In the rows, zero is written as 128.
Rotation paths and how fast each direction turns (degrees per step):
Each turn is a multiple of 5 degrees from 10 to 175, or 0.
Path 1:
[125 133 142 139 136 118 135 124]
[131 125 145 129 140 131 123 132]
[122 141 131 122 134 135 113 128]
[137 143 126 137 122 130 120 128]
[130 129 133 133 110 134 129 139]
[115 133 135 127 116 120 133 132]
[128 129 138 137 137 113 134 135]
[123 124 139 130 140 135 126 138]
[119 141 130 132 135 138 121 124]
[140 139 134 140 123 135 124 122]
[129 130 139 124 111 133 124 130]
[121 139 134 121 118 112 128 132]
[133 128 133 136 133 117 131 145]
Directions:
[126 126 132 132 120 130 133 120]
70
[130 129 125 125 117 123 128 133]
55
Path 2:
[115 119 121 124 133 122 135 126]
[127 118 126 135 134 136 117 135]
[130 120 125 117 134 120 125 123]
[118 120 117 135 128 131 129 126]
[123 118 138 124 139 126 119 131]
[131 123 113 131 133 120 123 127]
[120 118 131 130 130 132 120 116]
[119 125 124 129 140 118 126 134]
[133 121 124 132 129 130 113 125]
[117 125 126 124 132 118 127 116]
[120 125 124 143 133 129 124 133]
[131 124 134 125 136 122 116 122]
[121 126 117 137 128 120 128 120]
Directions:
[134 128 122 125 123 126 127 119]
115
Path 3:
[139 135 116 130 124 132 126 109]
[142 124 112 131 129 125 121 131]
[135 139 119 142 134 123 128 116]
[140 128 115 126 127 138 121 119]
[137 129 116 141 137 123 123 133]
[136 140 119 134 135 137 124 116]
[140 126 115 130 135 136 118 133]
[133 138 120 142 141 128 126 127]
[136 135 117 126 134 145 122 124]
[134 129 116 137 140 131 120 139]
[128 145 121 135 136 139 126 122]
[134 129 115 125 134 142 120 136]
[125 141 119 141 141 131 127 138]
Directions:
[129 129 139 122 128 123 126 129]
0
[124 134 131 136 132 122 132 126]
140
Path 4:
[134 137 136 132 111 130 130 120]
[114 135 132 131 125 134 120 142]
[120 118 117 133 123 117 128 123]
[134 121 140 118 130 119 116 127]
[123 128 118 111 136 135 128 130]
[144 124 118 137 133 133 130 124]
[135 143 139 129 137 126 135 129]
[125 134 121 127 111 136 138 129]
[125 120 133 143 127 126 124 140]
[114 124 134 123 128 115 132 120]
[132 118 128 119 117 136 116 125]
[125 127 122 129 147 133 118 129]
[138 133 121 127 131 122 132 114]
Directions:
[125 130 128 131 121 121 129 136]
55
[130 125 120 128 120 127 131 122]
145
[122 126 135 134 124 134 132 125]
45
Path 5:
[119 131 134 130 113 128 119 133]
[126 125 134 113 123 127 139 138]
[139 131 122 123 115 129 119 131]
[128 125 136 124 130 134 118 146]
[119 128 133 123 108 126 124 127]
[134 128 128 118 122 128 136 142]
[136 125 126 122 117 131 113 128]
[121 128 136 127 126 131 124 145]
[122 124 131 114 113 127 129 125]
[139 132 124 123 121 128 130 144]
[128 121 131 120 123 133 110 131]
[120 132 134 130 115 128 129 143]
[129 122 129 110 119 129 130 128]
Directions:
[128 133 125 134 119 127 125 123]
170
[139 128 122 127 131 130 124 129]
100
Path 6:
[139 131 120 143 122 125 132 126]
[135 131 128 132 112 138 129 133]
[137 138 131 118 122 135 118 125]
[146 131 133 129 129 119 121 130]
[137 120 144 136 122 128 126 133]
[125 132 146 127 126 134 127 124]
[129 138 141 121 130 116 127 126]
[124 120 136 121 130 116 127 139]
[117 116 138 124 134 130 124 126]
[115 131 132 132 137 120 128 118]
[114 131 123 132 128 116 137 134]
[113 122 120 122 128 134 126 137]
[121 127 116 125 141 131 121 120]
Directions:
[121 122 129 122 127 122 132 123]
25
[132 130 125 132 130 117 131 130]
110
[121 129 125 129 138 130 131 132]
20
Path 7:
[130 121 120 115 138 124 120 136]
[139 127 136 116 136 131 127 138]
[138 127 118 126 136 134 123 139]
[140 130 123 116 138 120 131 136]
[142 133 127 127 131 133 133 142]
[136 130 110 126 131 126 128 136]
[138 133 124 118 127 122 139 141]
[131 130 119 133 123 136 134 146]
[124 127 114 121 127 119 133 139]
[126 127 130 120 125 128 139 147]
[122 121 119 126 126 133 125 146]
[121 122 124 114 129 120 129 139]
[127 121 133 121 129 135 127 147]
Directions:
[135 128 131 126 136 130 122 124]
25
[131 129 136 132 126 137 130 133]
135
Path 8:
[131 118 114 136 133 119 125 133]
[138 114 123 118 122 122 122 128]
[134 134 113 128 121 125 118 132]
[121 117 123 131 125 129 111 124]
[127 124 116 112 132 133 120 132]
[128 123 113 134 135 120 123 134]
[137 112 123 123 123 122 125 129]
[139 132 112 124 121 124 121 131]
[126 121 121 134 121 125 110 124]
[127 123 120 114 127 134 116 127]
[125 124 111 132 137 127 121 134]
[130 108 123 124 130 122 124 129]
[140 128 114 121 124 123 126 133]
Directions:
[130 125 132 116 126 131 128 127]
140
[136 125 129 132 130 137 125 129]
0
[119 130 128 127 133 134 122 127]
65
Path 9:
[121 134 128 123 141 135 124 133]
[125 141 121 116 128 121 123 132]
[136 125 129 121 121 116 122 135]
[133 112 137 127 130 127 121 132]
[119 121 128 127 143 131 125 129]
[125 137 119 122 141 123 130 126]
[140 137 130 120 129 119 129 130]
[140 125 137 123 127 129 118 134]
[123 117 128 124 133 133 115 136]
[118 125 120 124 138 120 129 135]
[131 131 131 121 134 112 137 127]
[138 128 139 120 132 124 126 122]
[134 125 128 124 135 137 114 127]
Directions:
[121 128 120 125 129 131 122 123]
90
[132 129 129 129 137 129 132 119]
60
Path 10:
[127 117 133 113 129 132 130 135]
[131 130 134 115 133 129 135 114]
[123 133 140 123 123 137 135 135]
[132 138 120 116 136 138 132 132]
[121 135 127 129 120 144 131 119]
[128 125 122 130 132 146 128 137]
[132 124 125 132 137 138 129 112]
[125 125 138 138 133 142 127 132]
[131 134 129 130 147 131 123 128]
[116 137 133 135 129 131 121 121]
[118 128 124 124 135 131 115 139]
[119 126 126 122 133 126 118 116]
[117 117 140 123 127 131 121 132]
Directions:
[128 125 129 128 128 131 127 141]
145
[129 129 127 139 133 131 124 128]
25
Path 11:
[130 137 124 129 137 134 120 112]
[123 129 123 140 137 128 126 141]
[126 130 114 124 113 133 135 128]
[118 118 123 120 137 125 127 116]
[122 114 136 136 127 136 126 138]
[137 126 131 128 117 128 145 121]
[123 129 139 116 132 112 125 126]
[136 127 137 131 121 134 114 130]
[143 139 125 130 138 128 137 126]
[116 146 127 124 129 123 124 136]
[131 124 116 136 121 131 114 122]
[130 123 119 123 143 136 136 132]
[110 131 132 129 121 134 135 127]
Directions:
[136 123 124 132 125 129 129 135]
120
[132 125 139 126 125 124 130 127]
40
Path 12:
[132 135 121 139 134 129 135 119]
[125 141 129 122 135 117 131 120]
[125 131 132 135 142 125 134 132]
[133 139 125 139 131 128 133 120]
[124 140 125 124 137 120 131 123]
[126 128 134 131 143 126 137 128]
[133 141 123 138 132 124 128 123]
[123 138 120 123 138 123 134 124]
[127 130 138 133 141 124 137 122]
[134 140 126 140 135 122 128 128]
[123 134 119 128 139 126 138 122]
[130 132 138 132 137 123 136 121]
[129 140 124 138 136 122 127 131]
Directions:
[133 127 133 132 124 131 132 119]
135
Path 13:
[113 120 135 129 124 129 141 126]
[137 135 129 119 143 126 120 136]
[121 120 126 140 126 124 144 122]
[126 132 134 109 137 126 124 135]
[132 121 128 146 134 132 139 130]
[119 131 125 111 133 117 129 125]
[132 124 140 135 134 140 136 136]
[123 129 116 127 139 112 125 124]
[127 123 140 122 124 136 145 132]
[124 131 127 133 146 121 116 132]
[131 122 125 124 123 127 149 123]
[116 131 139 123 141 128 118 135]
[140 123 118 132 132 126 143 130]
Directions:
[124 136 125 125 134 129 123 124]
175
[124 128 136 120 125 132 128 130]
140
Path 14:
[131 130 136 123 134 143 121 129]
[141 128 127 133 131 123 117 139]
[132 132 137 121 117 138 121 132]
[129 122 139 134 130 121 122 140]
[140 126 142 123 126 136 133 128]
[135 129 133 124 127 111 125 138]
[128 133 138 128 115 133 140 134]
[124 127 139 127 138 118 133 135]
[136 138 131 127 128 132 144 130]
[123 138 130 118 132 119 129 134]
[124 139 130 136 129 138 138 136]
[125 135 133 120 145 130 126 132]
[138 141 120 132 132 132 130 137]
Directions:
[137 132 123 123 127 124 127 126]
100
[126 133 121 129 133 134 121 128]
25
Path 15:
[131 122 135 128 123 114 139 127]
[136 127 133 130 142 120 129 131]
[133 136 137 116 132 132 132 131]
[135 124 129 114 121 120 126 125]
[135 119 123 121 140 128 123 125]
[125 128 131 117 132 138 126 118]
[122 130 124 119 122 127 127 113]
[129 123 114 132 131 130 134 118]
[126 125 134 136 130 138 138 121]
[128 137 133 136 124 125 133 114]
[140 135 121 135 129 124 137 126]
[142 125 135 132 126 134 135 132]
[137 130 140 130 126 124 119 124]
Directions:
[131 129 120 131 137 128 127 130]
120
[125 135 135 130 134 129 123 125]
100
Path 16:
[121 137 123 131 134 136 130 114]
[125 129 134 125 128 129 126 109]
[113 125 130 129 125 132 119 120]
[122 125 120 133 127 142 123 118]
[130 121 128 138 124 129 124 113]
[117 129 128 140 122 123 124 120]
[119 135 120 139 128 132 131 120]
[126 135 129 134 129 126 131 110]
[115 133 134 128 124 125 124 116]
[116 132 125 128 130 139 127 118]
[128 126 129 129 127 137 125 109]
[118 119 132 133 121 127 119 117]
[117 126 121 140 127 134 123 121]
Directions:
[126 138 132 122 132 125 131 126]
45
[132 130 121 128 133 136 133 126]
115
Path 17:
[129 129 122 115 138 127 137 129]
[125 115 134 126 128 129 121 138]
[128 135 126 136 142 127 123 131]
[117 128 140 123 131 131 135 127]
[122 135 124 130 120 126 121 141]
[133 137 137 133 127 134 122 121]
[120 131 122 131 121 129 139 123]
[139 131 129 121 118 124 126 129]
[131 119 124 136 127 127 123 118]
[137 127 121 124 135 130 141 126]
[127 113 132 123 126 120 129 134]
[130 129 121 129 140 125 118 129]
[123 124 136 127 137 139 135 130]
Directions:
[134 128 138 122 128 131 128 126]
160
[131 129 130 133 131 121 120 124]
120
Path 18:
[124 134 133 140 114 127 119 132]
[127 122 139 122 127 135 142 124]
[122 126 136 138 125 118 116 125]
[118 133 132 121 120 141 134 131]
[125 113 134 125 131 120 125 123]
[115 136 130 126 125 134 121 136]
[126 116 124 114 125 126 130 124]
[120 134 129 127 138 121 120 138]
[126 127 114 117 125 136 128 124]
[134 124 126 125 135 114 125 140]
[128 140 116 127 134 135 126 123]
[142 119 119 126 124 122 128 136]
[128 142 127 133 143 126 132 128]
Directions:
[119 124 136 126 124 129 127 127]
20
[132 123 128 130 123 121 120 129]
160
Path 19:
[124 123 140 135 126 142 122 130]
[131 118 129 128 129 129 109 126]
[136 121 144 135 129 128 127 130]
[125 124 137 134 115 130 118 124]
[129 120 137 135 137 140 121 122]
[131 115 135 127 123 130 116 138]
[135 122 142 137 126 125 124 119]
[121 123 139 134 120 140 121 131]
[132 117 131 131 134 132 112 121]
[135 120 143 131 125 132 128 137]
[130 125 136 135 117 127 118 119]
[126 122 137 135 133 144 123 129]
[133 116 132 126 125 128 112 133]
Directions:
[124 126 122 126 135 136 123 128]
100
[125 128 130 128 124 133 132 139]
160
Path 20:
[115 124 129 127 135 123 112 133]
[121 128 130 139 139 134 116 134]
[132 128 137 144 137 129 126 135]
[132 120 138 136 133 115 128 135]
[125 116 129 123 139 117 126 137]
[125 126 124 124 147 123 120 133]
[129 135 131 131 142 126 113 127]
[128 130 139 138 129 121 113 128]
[120 118 137 139 128 122 121 136]
[121 118 128 137 140 131 129 141]
[136 125 129 135 146 126 131 134]
[137 129 131 129 141 113 126 130]
[122 124 132 124 136 112 115 132]
Directions:
[131 128 118 130 120 129 129 124]
0
[126 134 126 122 129 126 119 124]
55
